One turn moves every row onto another: examples first, then more rows asked
Q_762: [-16.9  -7.9   2.0 -20.6 -13.5  -5.5  -7.5   5.6 -14.7   1.3  -4.1 -10.7]
Q_984: [ 19.8  -2.5  25.1 -18.7  -6.6   3.8 -37.6  -4.6 -10.4 -19.2 -12.7  -4.2]
Q_541: [  4.8   2.0  -6.8 -20.3 -11.0   5.3   3.2   6.3   7.2   3.7 -17.9 -24.8]
Q_953: [ 24.3 -17.9  13.6 -27.0 -25.6   0.9 -14.6 -14.8   5.3 -14.5  10.5 -19.4]
Q_22: [ 19.8 -19.4  15.5 -26.8 -26.9  -1.6 -17.6 -14.0   1.3 -15.0  12.8 -16.5]
Q_63: [ 26.1 -16.0  12.3 -26.4 -26.9   1.7 -17.5 -13.7  11.1 -14.0   6.1 -18.2]
Q_66: [ -1.0 -23.1  11.6 -15.4 -17.9 -17.4  -8.5  20.3  -8.5 -16.3 -13.3  -5.7]
Q_475: [ 10.7   4.4  -0.8 -48.8   6.3  13.3 -22.2   3.2  -4.0  -9.6 -14.8 -16.3]
Q_469: [  3.8 -24.2  10.6 -17.9 -12.9 -14.5   4.7  18.3 -14.1 -17.3  -6.5 -12.8]
Q_397: [ 26.4  -7.4  -5.4 -15.9  -9.2  13.4   0.8  14.2   0.6 -33.7  -3.0  -9.6]
Q_51: [  7.5   0.5  14.8 -41.9 -18.9  -7.5   3.6   1.2 -22.4  -5.1   1.0   3.0]
Q_937: [  6.6   4.5   0.0 -47.5   3.9  11.4 -28.3   4.3  -4.2  -9.3 -15.7 -11.3]
Q_703: [  1.9   3.0  15.9 -38.4 -24.3 -10.1 -10.5   3.3 -15.6  -3.7  -8.0  10.8]
Q_925: [ 20.6  13.0   7.9 -37.4 -23.5  -1.0  -5.1   4.2   7.3  -1.6 -23.4   0.0]
Q_438: [ 19.1 -12.7  -2.1 -17.7  -8.7   9.1   1.7  13.4 -12.1 -35.6   5.8  -7.2]
Q_420: [ 23.1 -15.1  13.3 -25.2 -28.2   0.4 -23.5 -13.4  12.2 -13.4   3.1 -15.7]
Q_930: [ 11.1   2.5  -0.4 -50.3   7.3  13.7 -17.2   2.6  -9.6 -10.9  -9.4 -17.5]
Q_744: [  1.7  -0.6   3.4 -50.0   5.3   9.0 -24.7   3.1 -15.1 -11.4  -7.2 -10.9]
Q_152: [  2.0   1.6   1.9 -48.3   3.6   8.3 -29.6   4.0  -9.7 -10.0 -12.1  -8.8]
Q_357: [ -8.1  -8.1  -0.3 -23.3  -9.1  -1.6   6.2   3.6 -16.3   0.5   0.7 -20.1]
Q_942: [ 23.7  -6.2  25.1 -23.0  -0.4   6.0 -19.2  -7.6 -24.0 -22.3   1.6 -13.4]
Q_20: [  8.4 -14.9   1.5 -16.1 -11.6   3.5  -8.9  14.6 -16.6 -35.6   6.4   2.6]
Q_773: [ 17.8  -6.6  26.5 -21.1  -4.2   3.2 -31.5  -6.1 -21.8 -20.5  -3.6  -5.8]
Q_14: [  6.3  -0.1   1.7 -50.9   7.4  10.4 -18.6   2.2 -15.0 -11.2  -5.7 -15.1]
Q_390: [  7.7   8.8  12.0 -36.5 -26.0  -7.1 -14.5   4.7  -1.0  -1.8 -20.1   9.9]
Q_296: [-14.6  -3.0  -0.3 -17.6 -16.9  -4.3 -16.6   6.8  -2.2   3.4 -15.5  -8.3]
Q_187: [ 33.4  -2.9  22.1 -23.5   1.7  10.9 -13.9  -8.0 -14.5 -21.3  -3.7 -19.9]
Q_758: [ 13.3  -6.9  -2.9 -11.8 -16.7   6.2 -22.3  17.2   4.7 -32.4 -12.3   5.4]
Q_693: [  2.7  -3.0  -4.7 -23.1  -8.0   4.3  11.2   3.9  -5.3   1.6  -6.5 -27.4]
Q_726: [ 25.9  10.7   7.2 -40.7 -18.4   2.3   9.7   1.8  -0.4  -2.7 -14.1  -7.8]
Q_657: [  5.8 -12.2   1.3 -13.1 -15.9   2.9 -20.7  16.1  -7.8 -33.9  -2.6   8.1]
Q_132: [ 17.6 -17.2  15.0 -25.0 -29.3  -2.0 -26.2 -12.9   9.0 -14.1   5.3 -12.0]
Q_700: [ 14.1 -13.9   5.0 -13.8 -17.3  -8.8  -4.2  20.9  11.2 -13.8 -27.1 -14.5]
Q_295: [ -4.1   2.3  -4.5 -18.1 -16.2   1.2 -11.3   8.0   8.8   4.5 -22.2 -15.0]
Q_652: [ 29.6   1.9  20.7 -19.0  -5.4   9.5 -32.3  -4.8  -1.5 -17.8 -17.9 -10.8]
Q_624: [  3.7 -17.0   8.7 -13.6 -19.0 -13.7 -12.1  21.7   4.1 -14.1 -23.8  -6.1]
Q_848: [ 19.2 -15.6   3.9 -16.6 -13.1  -6.6   8.7  18.9   5.5 -14.8 -20.0 -21.7]
Q_315: [ 36.5   1.1  19.9 -20.8  -1.2  12.5 -20.4  -6.1  -4.1 -18.7 -13.7 -18.1]
Q_304: [ 20.1   4.6  10.7 -43.0 -16.3  -1.3  14.0   0.2 -15.0  -5.4  -2.4  -6.7]
Q_488: [ 17.0 -19.3  15.7 -26.2 -28.3  -3.2 -22.6 -14.0   3.3 -14.7   9.7 -12.8]
Q_923: [ 14.3 -20.5   6.9 -18.6 -11.0  -8.9  12.9  17.9  -7.0 -17.0  -9.5 -21.4]
Q_647: [ 24.0  -4.3  -5.9 -13.9 -14.0  12.0 -11.4  16.2   9.2 -32.6 -12.5  -3.4]

Q_930 -> Q_475
Q_942 -> Q_187
Q_848 -> Q_700
Now these:
Q_63 -> Q_420
Q_20 -> Q_438
Q_304 -> Q_726
Q_295 -> Q_296

